Each path below is one point turned by a fixed rotation once a step. After each direction that follows a path, write how fast that rotation turns it, in degrees each step (0 if it stays still).
Each turn is a multiple of 5 degrees from 10 to 175, or 0.
Each row of a path follows its step; steps can be skipped.
Path 1:
step 1: -164 304 191 -65 -62 -174 163 -80 170 -197 132 75 223 93 92 -76 -170 217
 -249 -2 628 -185 403 -178 300 -121 145 -354 -14 233 -42 120 -109 -96
 -42 -318 37 178 -107 413 -59 -409 -237 -30 -149 -196 44 -1 235 153 -64
 123 8 -205 62 -91 -144
step 3: 100 -31 -231 -3 -92 -23 302 273 137 -73 -115 -439 -94 -44 31 -260 -71
 -259 24 -119 -171 -181 -54 -9 223 256 -131 -394 -239 43 -423 -57 -19
 -397 159 -26 -42 -44 212 -179 -66 89 240 -212 69 148 -402 -68 192 69
 339 -212 3 149 174 318 247
step 12: -7 5 -244 -102 -165 -152 -43 98 134 -204 95 149 -280 329 -412 2 -187
 -134 196 -333 -226 -5 392 107 -78 210 362 219 -350 -148 -107 -27 -262
 -83 235 7 -245 57 -83 -120 147 36 285 -291 -165 -81 -53 52 -336 -39 118
 293 -29 -32 -330 115 35
step 14: -126 -402 605 35 -10 346 182 -221 57 -126 32 211 -135 -34 44 -124 -114
 -159 139 180 -38 -202 -25 255 157 297 26 175 -83 21 -183 -226 99 41 28
 295 307 54 -97 -48 88 -191 -24 342 -392 -48 38 -159 23 120 -363 16 109
 -116 391 -209 160
step 15: 333 404 98 -12 142 22 -141 65 377 -47 -4 -229 -36 267 -145 186 -80 138
 -192 164 -93 291 173 158 -128 266 211 -11 -3 153 -24 94 636 100 43 208
 197 92 263 -105 -82 31 -166 -115 -145 -494 -247 -110 25 -92 55 -293 -16
 -91 -225 -195 94
step 18: -125 244 27 84 107 -255 23 108 236 83 33 -33 351 -81 -83 -36 -142 82
 -187 -7 -36 -89 -14 -22 314 397 -47 -268 7 164 -200 -253 -11 -224 115
 46 -218 51 21 100 150 102 78 -200 239 -72 -3 -595 -39 269 18 378 -431
 -27 31 27 435
step 26: -116 2 -81 78 -301 175 537 216 -71 145 44 55 435 -123 -36 -429 174 -179
 183 -105 279 45 230 -138 147 -29 94 -163 -217 131 -86 -42 -40 34 29 12
 -63 290 40 234 270 298 -3 -47 243 -122 293 -377 15 178 -79 -120 -134
 -274 -227 -45 405
Speeds:
80 22 3 -3 58 34 -33 11 -93 -53 -154 45 -42 -1 54 50 63 -106 147 15 1
 -58 -44 -14 47 7 31 47 97 7 42 -29 -61 -49 -10 -27 93 31 7 21 -14 26
 -77 -4 -18 86 101 60 -12 64 -26 -65 0 46 69 -30 54 => 125
-79 22 -25 -50 -28 -23 30 -42 -28 -43 -75 43 -51 73 87 57 46 7 -1 115 11
 3 91 6 120 -48 -64 -82 -20 -28 84 -89 -36 -82 56 89 29 4 -9 -60 15 -59
 100 22 -45 -28 -88 20 -29 28 -46 -20 69 -56 -91 -9 -56 => 135
-58 6 -71 -93 -103 50 84 -28 23 -94 -41 -18 -1 -20 -88 6 93 -48 56 -63
 -24 -15 47 60 -16 46 -21 -35 -32 -68 20 -10 -19 -29 -29 -13 -114 -63 41
 -21 -65 -36 -62 -48 89 150 -13 -48 -21 53 22 65 -62 -65 24 84 -11 => 45
-34 -7 -72 25 -23 9 -17 36 83 110 55 -42 -94 13 -27 21 -51 -80 62 34 15
 33 -93 -29 -24 -97 -6 -3 -91 -32 20 -28 -136 67 12 11 76 102 25 11 -41
 -109 20 -46 -22 98 23 25 38 -5 49 9 -86 -21 -109 -17 45 => 85
-15 -100 -62 121 -6 -19 -52 -7 64 -28 -15 77 103 -42 -145 35 65 -24 -34
 -10 55 2 53 -19 54 62 75 5 30 -104 -32 -18 7 60 -48 70 72 13 -66 -107
 -38 20 13 25 -9 -3 23 110 -59 -55 -29 -58 -9 -73 -33 25 44 => 20
30 -58 29 15 -75 -29 -64 -51 36 42 -20 -39 -40 -43 72 -57 97 34 48 -21
 34 -54 -11 54 -75 -131 73 17 -38 -49 8 84 -52 -58 -7 39 -15 28 -83 35
 13 57 -75 46 56 -63 -137 -18 -98 73 -17 -25 29 4 -48 49 109 => 20
6 22 -55 -171 -10 -1 12 73 3 -48 33 -58 45 -13 -95 24 39 -94 44 46 77
 113 -29 21 -14 -2 31 -52 36 21 76 101 -27 8 -18 0 -16 19 -98 -50 12 -27
 18 41 -85 -76 -83 20 -17 -40 77 -19 5 110 87 -70 4 => 80
Path 2:
step 2: -599 193 362 217 -262 392 -164 52 -63 206 143 -152 197 -9 -144 258 -2 25
 -124 48 -15 191 104 -74 -41 -206 -62 298 201 -391 508 -107 -55 -195 158
 38 -293 237 252 210 -123 27 214 -91 -156 -170 -38 -61 -2 155 228 -204
 210 -262 266 27 435
step 10: 159 -319 20 -83 107 -254 96 -26 120 -118 -8 19 -66 -389 256 203 265 -101
 -182 540 198 274 165 -81 -90 -215 131 -193 123 -143 27 -45 502 60 451
 224 117 132 331 77 -482 314 -51 -231 -12 -35 -172 -438 -14 24 111 39
 -27 157 -216 -78 -87
step 12: 306 556 -172 189 185 -22 -407 -150 88 59 -82 -1 113 -168 -128 109 4 262
 124 -442 36 12 -52 60 -248 154 -46 59 -508 290 152 200 -16 -98 386 77
 101 21 312 -35 326 -160 3 193 -138 -356 -273 -77 -96 -188 -449 68 107
 63 -22 186 -68
step 14: -546 119 105 -56 51 273 195 -135 1 -18 177 292 70 -49 140 6 490 -261 96
 255 -198 286 398 -78 -222 113 39 94 328 -98 -181 61 33 -131 -34 200
 -135 -105 356 -60 92 374 24 421 12 88 -17 -59 128 318 41 -93 330 -292
 -253 -214 -251
step 15: -349 309 41 334 -75 -129 219 -190 -78 -31 -339 176 194 354 -34 -261 -112
 127 536 194 6 51 -195 -21 105 40 -414 -112 114 -68 177 37 -8 253 -612
 157 68 -74 8 -291 -148 -401 -203 33 -168 89 -239 -93 -358 99 -41 -23
 146 -235 130 -142 98
step 21: -257 -79 153 242 360 57 346 332 168 238 287 -101 230 -520 39 20 197 14
 48 137 -44 -216 -118 230 56 -61 -433 -245 149 -93 -383 -171 -331 181 32
 150 -197 93 -111 325 -175 7 -46 -11 -288 -290 -262 127 -94 -200 87 2
 -228 -175 -341 -113 190
step 22: 186 209 -288 26 26 -231 -59 185 137 -117 -190 82 401 63 -131 64 14 342
 -134 368 170 -98 139 10 -173 -267 -28 267 430 -74 139 -257 56 -67 29
 145 395 -24 -184 -253 -364 -2 -72 151 -286 218 1 -59 245 -317 414 382
 159 66 -401 -56 -165
Speeds:
150 -24 -22 -1 -28 68 -63 -30 73 53 -16 -11 -38 28 -86 24 -62 -43 151
 -65 15 -31 37 61 -4 70 47 -32 -34 -60 -11 49 15 -18 100 86 89 -8 -84
 -57 -80 59 -18 -76 66 27 -23 -28 16 -20 30 -8 -39 -41 -73 78 -18 => 60
64 72 -30 -15 81 -63 13 -12 20 53 94 -15 -27 35 83 2 -58 82 96 -4 -53 31
 -52 -27 50 -56 27 69 18 -38 4 -2 107 0 -51 17 16 -50 50 184 -64 -50 -51
 3 27 105 -127 -43 -38 14 -26 -15 -48 27 -25 -41 -15 => 160
-61 -4 -7 37 68 -82 -101 1 -59 17 -59 108 8 3 40 -12 -83 -38 -6 40 -70
 25 53 20 19 -22 74 81 -68 -51 -44 -31 90 -103 128 79 20 76 49 45 58 40
 -15 71 -14 -43 58 -35 32 -48 3 66 114 -5 -47 28 28 => 175
-47 77 -76 -25 -15 -40 -36 36 -13 -122 -111 8 18 113 29 11 -20 -4 -9 -94
 38 -8 -105 -96 56 63 -93 16 -99 100 -10 39 50 -31 -38 75 16 32 -63 -30
 -12 11 -32 -71 6 20 -40 25 77 40 -27 19 39 -36 -38 -86 -87 => 95
26 -3 -18 -3 -29 -59 47 -9 92 68 8 41 -50 -7 54 146 87 -61 48 -37 -27
 -117 53 42 95 42 -116 106 -18 4 -56 -113 -2 -21 -20 -82 3 17 -7 -1 72
 -4 55 -83 12 -32 -25 -3 24 -89 -82 -19 50 64 12 14 6 => 90
Path 3:
step 0: 130 126 277 132 -54 -110 -12 33 -49 457 23 -129 -264 171 64 103 -359
 -151 -55 174 139 159 182 150 178 228 296 52 -158 57 -216 -313 -251 178
 -5 -59 -70 109 286 -98 -83 -15 208 -409 175 312 288 -104 -276 308 86
 607 -197 133 -328 -331 188
step 1: 153 -277 18 100 -152 191 -70 -10 -179 -43 197 -178 -32 -102 154 -146
 -273 209 368 190 -33 341 -17 -811 -331 -173 -127 -218 292 -31 -37 408
 426 -214 209 -59 220 -49 -142 -107 -67 -208 242 -115 42 118 99 84 -8 -8
 390 37 174 110 -41 -266 45
step 16: -82 14 20 -218 -440 -70 -444 187 237 28 -428 -245 -18 230 -298 3 399 453
 358 -86 -182 203 55 -16 217 70 -21 118 -251 229 -89 213 7 233 -153 -224
 376 71 -367 45 -27 -53 38 34 20 -15 -171 167 96 243 273 -157 172 -48
 -376 154 6
step 19: 147 -281 227 -82 10 -84 157 73 -78 264 -122 43 45 70 -70 158 -411 40 -12
 199 -36 114 -253 104 -164 -433 268 -84 161 533 -128 -205 -46 -176 -22
 -91 48 52 109 -82 82 78 -214 319 -608 280 -100 192 264 -351 217 162 -56
 417 -36 181 -279
step 20: -30 -193 181 141 114 -68 21 6 -77 -86 199 -161 -138 183 -216 -98 -232
 117 -245 -169 -157 -399 190 46 -24 -172 -72 -69 304 -227 145 -90 -153
 153 23 -30 -297 3 396 -48 253 -91 437 -61 67 -337 -477 137 257 364 314
 45 261 53 528 3 348
step 21: 31 420 -71 11 -88 -69 -183 -399 16 172 412 -374 -165 119 105 159 182 213
 -321 47 167 236 -386 -165 271 162 298 -181 -155 96 54 -184 -236 -37
 -194 -273 193 64 81 454 -257 5 272 -312 160 262 73 -37 298 -1 68 36 183
 -345 -127 -112 -105
step 24: -256 -73 403 314 190 -40 152 -41 -293 233 85 -48 -345 -175 54 152 188
 136 -60 361 -174 -262 -203 -224 -111 228 -127 222 198 121 -56 263 78 67
 232 -15 177 52 -357 -143 -243 237 -129 366 24 243 -165 181 -53 -441
 -514 57 67 133 263 -206 -32
Speeds:
65 -21 76 -20 -4 35 -29 -5 130 -46 59 -59 51 -100 -14 97 1 -79 -7 58 -18
 -16 47 129 47 -7 47 21 21 73 24 -9 6 67 -1 78 3 55 2 3 -64 -8 50 -61 51
 -133 -22 -109 -46 40 24 57 -36 -96 54 -35 47 => 140
-76 -74 -22 82 17 -23 -51 31 -97 -50 -62 -111 21 -54 73 47 -158 45 -53
 -21 -89 -53 -14 -5 -92 92 -77 31 -88 13 -1 2 15 -58 57 19 38 67 -25 39
 -17 -37 -51 16 59 -59 -49 17 39 72 -57 64 -53 -24 -4 23 -3 => 170
18 -22 50 -5 -54 -17 56 37 -69 0 25 -68 -8 30 124 -21 -66 42 -43 82 29
 -99 -19 -92 60 17 20 -17 74 -54 107 26 41 -11 -176 -6 20 9 42 -12 -15
 58 20 -91 -72 21 52 19 -19 -31 59 30 -105 -76 -4 6 79 => 35
49 10 78 -43 113 71 3 136 -87 -86 -11 64 -175 17 -83 54 -45 -43 -30 -35
 -25 -21 20 -46 66 80 -10 24 -24 65 0 39 68 43 14 20 53 4 -4 -11 -17 -61
 -20 -8 -7 59 49 -98 -48 -36 38 -5 -54 91 -7 -23 -38 => 60
11 -25 -67 44 -73 -3 50 1 -37 -73 -9 36 54 -49 -65 17 4 -67 1 -36 -81
 -73 -33 52 123 -27 -49 75 56 -52 -76 26 -125 -38 -55 -20 9 4 49 55 130
 -30 50 -40 9 -10 29 61 -97 23 26 121 -29 98 -3 24 -52 => 125
-40 40 -34 22 77 69 103 57 -11 69 -56 90 -55 -8 79 -29 -46 -14 25 26 -20
 -94 54 25 1 -38 -17 -19 -40 43 -60 -67 -19 -50 52 -79 -41 -79 -3 41 20
 56 144 -69 -16 8 -67 -41 -66 132 -11 -68 -22 -99 3 -49 3 => 125
-57 -72 -33 -4 -44 -98 -41 40 17 -12 -34 -58 -11 64 4 -22 -32 -43 -4 127
 -33 66 143 54 25 9 26 16 3 -19 -74 -77 43 52 39 -104 -52 78 -35 24 51
 -82 -1 12 -104 64 -13 -58 -73 -93 36 8 -9 -59 -87 67 -27 => 115
2 -8 52 -28 34 -10 4 58 34 43 -66 81 45 -142 -68 28 -10 30 -8 -35 -39 80
 46 -15 -100 91 66 16 -28 -135 11 38 -57 -4 -40 -68 28 -27 -78 91 41 41
 38 -94 -52 5 54 -45 123 -35 74 28 1 -35 62 47 3 => 170
Path 4:
step 1: -17 -91 -212 123 66 97 114 -4 151 37 -538 -72 -341 -127 -323 -23 202
 -128 125 154 -70 233 -46 69 -252 -7 390 -82 -38 -109 47 317 162 -4 95
 33 115 272 33 -114 -67 -200 -16 93 -70 -186 -338 -61 112 -512 215 -261
 88 -23 497 144 -303
step 2: 245 245 219 16 -186 -58 158 13 53 69 -28 52 191 -380 420 98 -286 211 1
 -255 271 -280 41 150 -49 -83 379 301 246 205 -437 122 80 66 -124 -2 -16
 398 -14 -126 68 88 -35 -50 12 -78 356 -49 243 176 -136 -35 -36 -143 390
 -145 -268
step 16: -66 -135 -284 214 160 160 51 85 98 -40 -346 -60 107 -9 -270 225 -192 -66
 -182 -379 93 -78 -267 -287 -133 76 -36 41 -48 -12 -61 -103 -286 414
 -249 33 -141 -95 297 52 -427 -148 116 77 185 37 -200 -319 71 -316 -145
 150 -62 192 437 -137 -213
step 18: -91 103 201 39 -260 27 -197 69 252 -508 -41 -171 203 -147 97 -38 -119 8
 -15 217 22 -90 242 65 -414 84 323 -149 -389 -308 -306 213 -85 -27 -326
 79 -12 50 95 -47 -171 77 131 277 -150 297 -264 -169 -311 -5 -149 169
 -11 -307 250 174 1
step 20: 270 196 -198 -94 -165 31 -33 0 -299 -282 -173 -174 -9 150 117 20 -10 74
 120 97 -28 203 49 -154 67 -322 66 -310 26 412 -175 295 -213 -169 -140
 -345 142 484 -110 -236 -191 -67 41 162 101 -361 -275 -22 -161 -277 106
 -311 65 -100 229 -24 -184
step 21: 156 170 299 -2 -233 238 126 -9 206 262 -361 33 105 -171 361 47 -170 -113
 -92 115 516 3 249 -24 -197 6 645 -62 62 -79 -169 -240 75 -108 129 179 0
 -60 -8 -44 55 -74 -9 150 -22 289 -243 -39 -89 -111 -272 -97 91 144 19
 -416 -11
step 27: 5 149 125 -22 -298 69 -359 36 -356 -113 -219 -258 5 17 -21 -131 -8 5 298
 -221 249 -103 137 11 -206 315 51 71 124 80 -14 79 -442 -30 125 271 71
 24 22 -116 -292 242 121 56 328 -82 -252 -88 319 125 441 185 -244 -53
 395 -184 6
Speeds:
-36 -20 -103 -117 -26 41 78 83 45 -19 25 -27 64 -57 4 -55 2 -25 -7 55 53
 -30 70 77 -31 10 58 28 -10 27 -55 -49 110 -3 -33 -79 3 7 41 -27 -31 -11
 -106 -85 55 36 17 67 -58 81 -54 102 44 -8 14 62 131 => 95
-54 -86 -19 -77 23 25 -68 27 4 -25 15 28 29 -96 70 21 19 42 27 -103 114
 17 23 -10 -81 21 15 27 -51 32 54 -139 -12 71 -19 58 34 7 33 17 -3 -57
 160 -24 -57 4 61 -37 82 32 4 -51 3 -86 53 -91 52 => 130
-24 24 -69 74 51 2 42 52 -22 16 104 29 -8 36 34 62 84 -35 -109 32 57 7
 -60 -100 -18 -25 16 102 -1 -86 72 50 86 110 24 3 -3 -19 -21 32 -43 -51
 0 -27 36 106 28 -77 12 -5 -9 -75 -46 80 82 112 14 => 45
-93 106 -67 12 47 -22 -40 2 32 -13 28 -53 28 31 -10 42 -86 -24 1 -136
 -11 -9 72 31 -35 16 -16 -45 -126 -54 31 36 91 -94 -49 2 -6 84 -19 63 30
 113 -59 40 -31 -41 75 -24 15 57 -26 -107 -97 13 -46 19 31 => 70
128 -9 61 -46 -119 21 -75 -47 109 38 27 -77 33 65 45 6 39 -34 -118 16
 -101 -81 65 -7 -17 -55 2 59 -67 -10 -5 -79 41 0 38 38 46 -27 -45 5 -9
 58 98 -34 -24 -8 -79 -7 -7 -12 -84 -66 42 28 -63 38 65 => 100
17 28 -72 85 87 -14 -2 -23 -20 93 -65 13 -28 -30 31 -110 -42 103 -28 -94
 -112 -79 40 -45 -14 15 155 37 88 -53 11 -2 -11 12 -15 -23 -13 -14 -17
 103 31 -23 -5 -117 -25 6 -41 9 67 -35 -8 62 -24 30 -25 -59 79 => 145
45 -10 30 19 55 -25 1 -84 76 -29 52 26 -27 78 -75 4 79 -62 47 -86 66 -21
 -41 105 14 89 39 103 -7 -54 -12 -7 -71 29 -77 -121 -53 -93 12 -24 13 81
 -14 -122 66 -48 23 -7 28 32 -47 -65 61 -23 21 -39 -56 => 35
